rotation steps, each row followed by its count of steps:
The counts run from 0 to 584.
[  3  34   5  -6 -26  -3   3 -19  10  -9 -22 -24  -3   7  -5   2 -15 -11
  -8  10  -7   9  -8  -1  21  16   5  14  12 -15  -3 -21  21 -11  -6   4
  20 -16   8  29  11   6   0   9  -9   7  37   3  14  19 -15  -2   7   6
   2 -32 -28  17 -16 -16   9  -5  30 -27 -27  11 -16 -13   9  14 -17 -35
  -6   8  17  28  -9] -> 124
[ -1  23  -3  -3 -46  -8 -20  19  17  -3   1   5  26  -4  12 -10  -2 -22
   0   1 -12   2   2  10  24  -7  21   7  23 -41 -12 -10  13 -23  -2   5
   6  -9 -19  12 -25   6   8 -10  -9 -11  22  -4 -19  12 -28 -16  13  22
 -10 -13  12   2   0  10  22  14   6   9 -21 -10  12 -12  11  -6 -24 -32
  -3  -2   4 -25   0] -> 24
[ 30  16  -7   6 -20 -15 -31  -6   7  16 -14 -17  43   9  15  26  -1 -19
  -1 -24  -4  -5 -29  -7  11  -2  -5  13   5  -7   1  -7  -2   7 -17  -5
  -6  -2  16  -2  -6  18  16  25  -9  16  16 -19  18  -4  -1  18 -18  13
 -18   4  -4 -11 -15  23  20  -1  -4  -6 -10   7  -5 -13   9  -7 -22  33
 -22  17   4  12   3] -> 175
[  4   8  -4 -25  20  -2   3  25   0  12 -12 -14  -3  10   2 -12  10 -21
  14  -5   9  20  19  36  14  17  -8  -8  15 -25 -29 -11  12  -5   4  25
  13  10  -5  22  -8 -21   9  10   8  -2   4  40  -3   6  -3 -11   3  34
 -31   0   2  28  -8 -12  26   0  20   1   0   5  15   0  18  10   9 -19
  18 -24   9  -1  -5] -> 287
[ 11  33 -29  -8 -33 -24 -25 -15  19 -10  -2 -19  16   9  21   2 -22 -34
  10   7 -23 -17  -2   0  19  -5  25   6  15 -32   0   3 -13   0 -20  -2
  -9  -7   2  22  21  46   3   1  -3  -1  26  -8  -3   0   4   6   1  10
  -4   6   2 -21  -7  -5   5  24   3 -21 -12 -16   2  -3  -3  17 -27 -12
  -9  -4  28  11 -17] -> 504
[  5  16 -18   8 -30  11 -11   0  26  11 -11 -10  10  -2  -2   4   3 -24
  11  16  -9   7   1  10   8  29  31  13  14 -14 -22   5  -8 -33  -8  -5
  -9 -16 -31   0 -21 -19  -7   7  -5 -10  11 -13 -37  18  -4 -22  -5  -2
   8 -18   7   2   0 -19  11 -14  12   4  -3   2 -11 -13  23 -11 -21 -43
   4 -12  12  -9  18] -> 578
[ 27   0  -2  -4 -17 -35 -36  -3  13 -17 -39  13  43 -14  12  -3 -14 -30
  -2 -17 -15   1 -25   4  10  -9  -1  14   7   1  -5 -16  -4 -24 -17   1
  -8   2 -12  -6 -23  32  -2   7  15  32  11 -17 -26  -3  -5   4   3  -5
  -7  20  14  -3   3   7  14  -5  -9   3   3   2   0  -6 -16 -18 -11   5
  -5  -6  20  18  -6] -> 70
[ 21  23   3   3 -30 -11 -32   0   5   0 -11  10  51  -7  19   5  -4 -40
  -9  -8  -7   5 -13   3  22  -3   5  11  11 -32  -8 -25   9  -8  -3   0
   0  -7 -14  13 -21  20  28   4 -11   4  16 -13 -12  16 -32  -6   4  22
 -23   6  12   9  -7  10  17   1  -2  -9 -29 -21  19 -14   4 -10  -6  -8
 -16   6  -2 -15   2] -> 265
[ 14   3  -8  -2  -6   1 -30   2   7  -1 -12  11  32   3  30  -1   1 -24
   0 -14 -17  12 -20  -4  10  -9   2  20  23  -6  -8 -30 -17 -33 -10  16
  24   4  -9  -1  -5  10 -11  -1 -13  14   8   1 -33  17  -6  17  -8  11
 -29  -8  10 -25  15  -9  22 -11   5   0  21  14  -4 -21  11 -10 -19 -13
   5 -41   1 -29 -25] -> 549
[ 28  14   3  -3   7 -18 -18   4  -9  14  -9  -9  14  19  -4  12  -2 -16
  28  -2  -2  -2   9  12  16  -8 -15  11  11 -18 -35   3   0 -16  -9 -15
  15  24  13  -4  -6   9  12   7   0  -9  34  -9   4 -13  22  36  -3  11
 -17 -22 -19 -24   7  18  14  -4   9  -1   1  11  14 -21  21  -3  15 -28
  -4   9   2   8   7] -> 494
[ 13  14   7   1 -12  10 -14  -1  -5  15 -31 -24  16  16   9 -15   1  19
  38   3  18  -3  -4  14   0   2  -3   3  31   9  -2 -23  12  -3  12   2
  22   6  -4   4 -26 -37 -28  15  -8   6  10  -3 -21  14   3  -5  -7  33
 -32 -24   5 -25  10   3   9 -24  14  -3  11  15  -6 -17  11 -16 -13   1
   2 -13  20  -4  13] -> 374
[ -7  16 -16  10 -22  10 -19 -31  14   7 -38  -6  30 -13  14  -2  -5 -41
  14  -7 -10 -13 -14  -7 -13  21  25  10  19   5 -14  -1   2 -17 -17  -7
 -15  -4 -30  10   0  -2 -16  19  21   3 -13   9 -16  17  19 -17 -32  12
 -17  21   8   7   3 -31  30   6  -1 -15   4   3 -20   3   1  -7  -3  10
 -10  -9   1   9   9] -> 51
[ 12   5 -30  12  -3   4 -23 -17  26  13 -24  -4  20  -7  24   0   7 -19
   7 -34  -3   7 -19   5   7  21  16  12   9  -6 -27  -6 -15 -21 -30  11
  -9  -7 -15  -7 -16   3  -3  23  11  10 -14   8 -16  18   0  -7 -27  -5
 -13   4  10  16   1 -27  36 -12   3  -7  14   6 -15   2  14 -17  -3   6
 -13 -21  -3  -3   5] -> 52
[ 13  15   7   6  -7 -17 -28   6   3  20 -16   2  47  -4  30 -11   5 -16
  -6   3  17   7 -12  10   6   4  -6   7   0   1  -2 -37   4  -8  -6  10
   4  19 -20   0 -19 -24  -2   8  -7   5  -2   2 -34   1 -12  -2  11  24
 -36  26  26   0  -1  -6  11  -9 -22 -14  -2  -7  -7  -7  10 -30 -14  26
  22  -1  11  16  -9] -> 566
[ 13  17  -9   7 -28   6  -9  19   6   0 -15 -24  10   5   3  -9  -1 -13
  31  24   0   2   0  22  25  -3   0  19  33 -18 -11 -10   3 -34 -12 -22
  18   6  -3  -6  -7  -3  -4  -7  -7   4  40 -19 -14   6   5  15   4   6
   7 -27 -14 -29  13   6  -1 -15   9  -3 -22  -6   7 -22   7 -16 -17 -41
   7   4  17  18   6] -> 162
[ -6  14   0  -2 -20   5 -11  -9  16   2 -23   1   9  -7   6  -3 -13 -32
   5   8 -14  12 -10  14   9  35  28   8  18   3 -22 -13   4 -36  -9   3
  -4 -10 -22  16 -21  -8  -4   0   7   0   2   1 -38  19 -10 -26 -16   0
  -6  -3   5  24   6 -34  23 -12   3 -24 -22 -14  -8   7  17 -13 -14 -40
   1 -17  12   4  12] -> 247
[  2  23 -10   8 -34 -11 -22  13  11   2   8 -38  17  13  16 -14   7 -16
   8   5   3 -17   1  13  23 -31   2   8  14 -28   5 -26  16  -7  -1 -18
  20   9   9   6  10  -5 -11  -4 -18  -8  32 -25   7   6   3  12   3  33
 -18  -9  -7 -20   7  11  11  12   1   2  -9   3  -8 -20  -5  -1 -33 -23
  21   3  19  24   0] -> 221
[ 14  24  -4   6 -13  -7  -6 -18  10  -7 -32 -11  11  10 -22   5  -3  -9
  15  -2 -11 -10 -11  -8   7   8 -11  21   6  11 -28   3   6 -23 -21 -15
   7   3  15   8   6  27 -19  18  15  16  29   3  27  -1  25  12 -17  15
  20 -35 -25  -2  -4   4  25  -5  19  -9   1  33 -22 -22   8  10   0 -21
 -16  25  13  35   0] -> 18
[  0  10 -28 -10   7 -20 -19  -7  23 -10   1  -4  13   8  28  -1  -4 -30
  11 -11 -18   4  -9  -7  11 -13  -1   9  25 -27 -20  -8  -9 -21 -21  15
  18  12   8  17  15  30 -14   0   9  -4  19   7  -1  10  10  23  -9  12
 -20  -7   9 -17   1 -13  29  25   8  -8  19   9 -16 -19  12   2 -12 -18
   1 -31   7  -8 -29] -> 308
[ 10  21  10   9 -25  -4 -19 -17  -9  -9 -42 -13  26 -12   1 -13 -24  12
  24 -14   1  -9  -1  -1  -8  27   9  15  -6  16   7  -6   2   2 -11 -13
  21 -10  -5  18  -7 -18 -11  28  -3  24  11  -2  -8   5   4  -8  -9  31
  -7  -2   3 -22   6  25  12 -16  13 -16  11   6  -7  -5 -15  24 -13   9
 -23  25  31  11   4] -> 556
[-15  24 -12   1 -13  15 -10  -6  17  22 -12  -2  11   5  -1   7   6 -17
  21  15   5   9  11   1   2  11  13  10  26 -12 -33  -2  -6 -33 -10 -15
   7  -1 -17   9   2  -5 -40  10   9  -8   9  11  -3  24   5 -15  -6  11
   9 -34 -18  -6  -3 -25  19  -3  30  13   1  26 -20 -33  25   5  -5 -35
   3  -8  -4 -16   3] -> 200
[ 13  14   5 -12 -13 -10 -32   9 -13   7 -16   6  31   8  -5  -1   1 -52
  13  22  10  -7   8  21   4   5   8  -4  17 -14  -9  -9   8 -15  -2 -10
 -17  15 -23   6 -18 -21   2  16  18 -11   3  -4 -21  -9  20  -4  11  19
 -28  24   6  -2  -5   1   6  18  -9  -5 -15 -16  25  -9  10 -15   1  -1
   3  13   5  19  14] -> 147
[ 18  11  10  -6  -4  13 -19   8 -22   1 -14 -42   1   8  -8 -21  -2  -2
  13   0   1   9  13   7  19  15  -7   6  24 -12  -4 -20   9 -10  23  21
  22   9  -6  21 -11  -5   2  25 -27  -6  24  21 -22  15  11  13  -4  37
 -42 -22  -5  -9  -5   6   8 -15  26  -3  14  11   8   3   0   4   3 -15
   0 -22  19  -4  -4] -> 511
[  9  29 -36   8  -9  -2  -4  -3  24  17   7 -25   5  10  22   6   6 -22
   9 -19  -2  10  -1  13  19  33  28   2  13 -47 -29   6   1 -12 -18  17
 -17 -13 -18  12   5   2  -3  18  -7 -14  10  18   5  17 -22 -14  -2  17
   0 -26  15  17 -18 -11  22  -3   7 -12  -6   2  -5 -15  30  -2 -18 -12
   3  -8   1  -2   2] -> 142
[ -1  29  -1  19 -25 -18 -29  -3   3  45  -3   5  37   3  10  11   5 -16
  -8   9   7 -16   0   1  -3   2  28  -3 -17  -5 -25   2   4 -19  -1   8
 -12  11   8   2 -20 -25   5  20  -4 -24   0 -11 -13  -1  19  -8 -26  15
 -19  20   9   3   1 -27  24  10 -14 -13   0   4 -30 -20  13  -9 -26  -8
   9  20   7  11   9] -> 98
[ -6   6  -2   5 -20   5 -23  -7  15   6 -21   0  41  -2  20  -1   0 -29
  -3 -12 -14  -2 -15 -18   5  -1  12  14  29  -6   1 -25 -13 -24  -2   1
  15   5 -19  17  -9  -8  -8   4  -6  -6   2  -6 -41  35  -4  11 -13  13
 -28   4   9   4   2 -16  26  -1   6  -3  13 -13 -14 -17  -2   1 -21 -19
 -13 -22 -12 -35  -8] -> 548
[  8  20   2 -27   3  18 -22   2  -1  17 -16 -37   4  20  -3  -8  10 -18
   3  24  12  -7  11  15   8   7 -18   0  -1   1 -18 -22  10   1  -2  -2
  10  10   2   7  15 -14 -13  32  20   2  15  19  15  -1  35   0  -1  23
 -27  11 -16  15 -13 -37  28   6  19  -2  -3  -2 -12 -10   3   7  -2 -15
  12  -5  21  38 -10] -> 47
[  6   2 -17   1   2 -26 -21  22  12   0 -15  -2  27  20  31   4 -10  -1
  10 -31 -10   0  -9  10  27 -16   0  24  19 -19 -17 -17  -2 -23 -13  18
  19  20   4   4  -8  18  -3 -17 -13   3  15   0 -21   7 -11  17  -6  20
 -31  -7  12 -25   4   5   9   1  -1  -9  23  22  -4 -18   6  -7 -28 -21
  17 -27  10  -4 -16] -> 550
[-22  16   1  -1 -23  12  -4   9   8   7 -23   2  19   7 -13  -5  -1   0
  21  18  -8   2  10   2  -3   1  19   5  18   4 -22   4  12 -27   7  -8
   5  -4 -17  14 -18 -31 -25  10  13  -8   6  17 -13  21   5 -33   3  25
   2 -26  -9  19  -5 -16  27   2  32  13   3  14 -15 -20  11   5 -10 -39
  -4  -1  21  -6   7] -> 199
[ -1  13 -20  -8  -3  -1  12   9  26  13 -16 -31   5  12   3  -9  10 -33
  12   8   1   3  -6  14   7   5  -6   7   4 -19 -27  -9  21   6 -26  -4
   7   4  11  11  24  -4  10  21  24  -1  15  23  24   5  12   8 -16  14
 -10   1  -6  35 -10 -32  35   6  18 -12  -8  -2 -11 -13   7   0  -9 -20
   6  -8  14  36 -17] -> 484
[ 12  -4 -16   7  -6 -10 -28 -14  29  33 -28  -2  38  -4  24  13   3 -19
  21 -14 -12 -18 -16  -6  -8  11  19  11 -11  20 -14   3 -22 -20 -28   4
 -10   6  -9 -10  -4  -1  -3  20  21  15  -5   1 -16  -1  19   3 -30  -6
 -10  26  11   3   9 -12  33   5  -3  -8  27   6 -16 -19   5  -8 -13   8
  -2  -1  16  17  -7] -> 293
[-24  16  -6 -15 -14  12 -19   4   6   6 -34   1  17  13   3  -1  -2   2
  19  18  -3  -6   5   4   5  -1  14   6  31   4 -20   2  15 -30  12  17
  -6   4 -14  11 -19  -5 -34   9  21 -13   1  25 -13  23  21 -31 -10  31
 -15  -7  -7  15   0 -20  26  -1  19   7   9  22 -22  -9  20   6  -4 -34
   2 -28   2  -4  11] -> 530
[ 16  25   4  -5  -2  -7 -18   8 -28  -2 -18 -31   6  12   7 -13 -10 -13
  22  25   3  -1  15  21  19   6 -10   2  19 -21   0 -13   7  -5  -1   7
  15  23   3  27   7  11  -1  12  -1  -9  26  21 -13  -7  37  21   5  41
 -43 -11  -5 -28  -1   9   1   2   4 -14  14  13  15  -1  -1  17   2  -9
  -2  -8  18  10 -10] -> 270
[ 21  19  16  10  -9 -31  -8   5   0  -1   1  -5  25  18  -3   2   4 -11
  14   3   1  -3 -12  -7  11 -14 -13  11   6  -6  -7 -25  12 -13  -1 -12
  27  12  28   1   0 -19  -3   8 -18   0  40 -12   0   8   2  29  25  21
  -7 -26  -4 -33   3  19  10   3   9  -9   7  13 -12 -39  27 -13 -14 -17
   9  21  27  21 -14] -> 358
[-15   0  -2  -2  -9 -28 -13  20  14   8   0  -1  18   5  12   6 -10 -11
   1   6 -18   3 -11  10  31 -11  17   7  18 -15 -25   5   8 -29   1  33
   8  14   5  13 -27   9   9 -13  -6 -19  20  10 -27  13  11  14  -6  14
 -12  -5  12   2   5  -6  23  -2   0  -5   6   6 -13 -22  24  -5 -23 -40
  10 -26  16  -2 -22] -> 113
[ 11  27   0  14 -17  -3 -30 -25 -12   9 -10 -22  29  -4  -7   1   8 -16
 -11  13   9  -1  -4 -24  14   4   5  -1  -6   1  -4 -19  -8   1   1  -6
   1   6  -8  17  11  -2 -32  51  -2  -9  19  12  15   2  23   3  -6  35
 -10 -10 -12   4 -23 -13  30  -3   5  -6  14  35 -29 -18   7  13  -1  12
  -6  18 -11  14  -9] -> 515
[ 12   8  30  -9 -14 -16 -17   2  -6  11 -15   1  29  12 -27  -1 -13 -10
  27  18  -2 -17   4 -11 -14  15  -4   9  -3  16 -10   4  12  -7   6 -12
  25   4  17  23   1 -19   9  27   6  -9  22  -4 -11   1  27  11  -1  24
 -28   7   3 -19  13   1  18  13  17  -5  16 -10   1 -32   5  34   2 -20
 -15  37  34  11 -21] -> 496
[  9   6  -7   9 -12  -6  11  16  32   9 -21 -27   6   9   6 -27  12 -15
  48  -6  -5  -5  -1  26  -3   4  11  10  32  -5 -23 -13  22 -13  -9 -12
  13  -4 -10 -15 -12 -46 -15   2  11  14  12 -21 -12  17 -15  -5   9   8
 -10  -7  14   0  16   1   8   9  -4   2  -1  -3 -10 -17  12 -31 -24 -15
  22  -9  22  25   7] -> 102
[  8   3  -2  -7  -9 -24 -23 -25  10  -9 -14 -12   8   8 -10   7 -12 -34
  10   0 -25  -5 -19  -4  -4  15  14   1 -10  12 -20   4  -4 -20  -4  17
  -9   3   2   8  -5  13  -7  36  28   4  21   7   0  -5  30   8 -14   1
   8   5  -8  10 -11  -7  22  11  23  -4  29  19 -22 -18   9   9  -9 -19
 -10   1  22  26 -12] -> 155
[ -8  28  17  -9  -5 -11   2   4  -8   3 -31  -3  19   4   6  -4 -12  -4
  15  36   1 -12  -5  -9   7  -5 -17   3  13  -1   6 -17  16 -16 -10  -2
  13   3  14  34  12  13  -5   7   2  -4  31  19  -2   5  27   3   7  36
 -16 -11 -12 -11   5 -10   5  -4  17 -31 -17   0  -5 -15   2  19   3 -17
  -4  13  27  12 -28] -> 407
[ 29  32   2  11 -12 -37 -14 -11  -6  -7 -23 -37  19   8  17 -15  -4 -34
   5   3   4  -3  -7  23  13  -1   0   0  -1 -25   5 -17  16   8 -11  -5
 -12  13  -8  10   2   2   5  15   4   7  27  -9  -1 -10  -1  12  19   4
 -20   6   7 -14  -9  19 -10   3 -20 -23 -19  -3  -1   5   8 -21 -16  17
   8  11  29  53  12] -> 87
